Families of rows that turns and mirrors carry onto each other, the same ones carrying the whole set onto itself: the rest of each named row's family, in list order
7 families of 3 rows
pif: [ -1 -23 -16  -9  -4  19 -16   1]
tivel: [ 10 -12   6   2  16   6 -19  -2]
daguf: [ -2   0 -28  -3  23   3  -9   6]
lega: [ -4  -1 -31   0  22   8 -17   4]
logep: [ -1  -2 -32   4  19   6 -13   4]
susol: [ -7  -7 -29 -12  19   7 -22   3]
fon: [ -2 -24 -17 -13   0  17 -10   4]
Zutis: [  9   4  -1  -1  19   7 -21  -3]
Nonaz: [  4  -1 -30   0  25   9 -18  10]
sinog: [  8  -6   6   8  13  10 -17  -2]
Raz: [  2 -19  -6 -12   0  23 -21   3]
pez: [ 10 -11   4  11  16   9 -15  -1]
Lotu: [ -3 -23  -7  -6  -4  20 -11   3]
Tetob: [  7   0   4   7  16   8 -12  -1]
fad: [ -4  -1 -30   2  19   5 -16   3]
bonol: [  9  -6   7   3  16  10 -11   0]
rop: [  3 -21 -20 -13  -5  17 -14   2]
rif: [ -7  -4 -32  -3  16   6 -13   6]
deze: [ -1 -27 -16  -5  -3  16 -13  -2]
nar: [ -4 -24 -17  -8  -4  19 -16   3]
faba: [  8  -6   6   6  16  10 -18  -3]

The rest of the family of susol: Zutis, Raz
The rest of the family of deze: logep, pez
The rest of the family of rop: tivel, Nonaz
The rest of the family of fon: daguf, bonol
The rest of the family of rif: Lotu, Tetob

Families of rows that turns and mirrors carry onto each other, the same ones carrying the whole set onto itself: the rest of each named row's family, in list order
5 families of 3 rows
F: [  1   4 -21  26   7   3   9  12 -11   1  -4   8   9   7  -1  21  14  23
  12  -3  -9 -23   9 -23  -8   0   3  -4  14  -4 -12 -11]
U: [  7   9 -25  13   9   6   7  15 -13 -11   8  15  11   2  -2  16   1   5
  13  -1 -18 -18  -1 -26  -7   0  10  -9  22  -1  -6 -15]
N: [  0 -10  -5  -2  19   1 -24   8  -4  -3   5  12   6  12  -9   5   0  -5
  11   8  -9  -8   1  -6  -6   1  13 -16   3  -9 -24  22]
G: [  5   6  -9  16  12  -1  17   9   5   7   2  23   3   2  -5  17  14  19
  11   3 -12 -14  -5 -14  -8   9   4 -13  16  10  -2  -8]
T: [ 11   9   7   1  24   3   2   5   1  12   5  14 -12  15 -19  -6  23   6
  -9  13   1 -14  -6 -12  11  -5   7  -8  -1   0   3   9]
M: [  9   6   3  -6  23  10 -21   8 -19   0  13   8   7   1 -18  11   1   5
  10  16 -15 -16   8  -5   9 -13  10   1  -4  -7 -24  19]
Y: [ -3  -3  -8  21  12  -4  -1  10   2   3  12  24   4  13  -5  18   7   8
  17  -7  -4 -15  -5 -23 -14   8  15 -16  18   4 -17  -4]
X: [  6   0 -12   3  12   5 -21  20 -20   2   3   2   9   4  -7  12   5   4
   5   8 -19 -18  20 -10   0 -11   4   0  -2 -20 -18  21]
Z: [  0   3   1  10  19  -5  -3  -1   6   1   7   8 -10  26 -18   1   9  -3
  -7   3  12 -15 -14 -24   7  -1  19  -9   1  -6  -2   6]
V: [  8   0  -2  -6  15   3 -15  19  -7   9   8  19   4  -2  -9  11   5   4
  10  13 -26 -11   9   0  -4   2   4 -12   3  -4 -11  23]
W: [  2   9 -10  18  12   5   7   6  -9  -3  10  17  14  -2  -8  31  -2  21
  21   0 -15 -19   2 -17  -3   0   8  -4  13   8 -16  -9]
B: [ 14  13 -12   6  22   8   3   5 -14  -6   6   5  -6  18 -16  -9  19  -2
  -6   5   5 -18 -11 -28  11 -12  16  -2  11  -4   1 -10]
H: [ 13   6 -12  -7  19  12 -22  21 -25  -7  15   9   5   3 -12   1   2 -11
   6   9 -21 -15   7 -16   2 -11  13  -5   8 -14 -11  13]
L: [  9  14   3  11  24   5   9  -8  -6   2   8   6  -4  15 -24   5  15  14
  -3   8   9 -17 -11 -19  20 -12  13   4   1   3  -4  -6]
D: [  8   8  -4  15  19   4   0   7 -14   7   0  -1  -8  21 -16  -4  25  11
  -8   4   7 -22   3 -24  12 -14   7   6  -1 -14  -3   1]

The rest of the family of Z: N, Y
The rest of the family of B: U, H
The rest of the family of W: M, L
The rest of the family of F: X, D

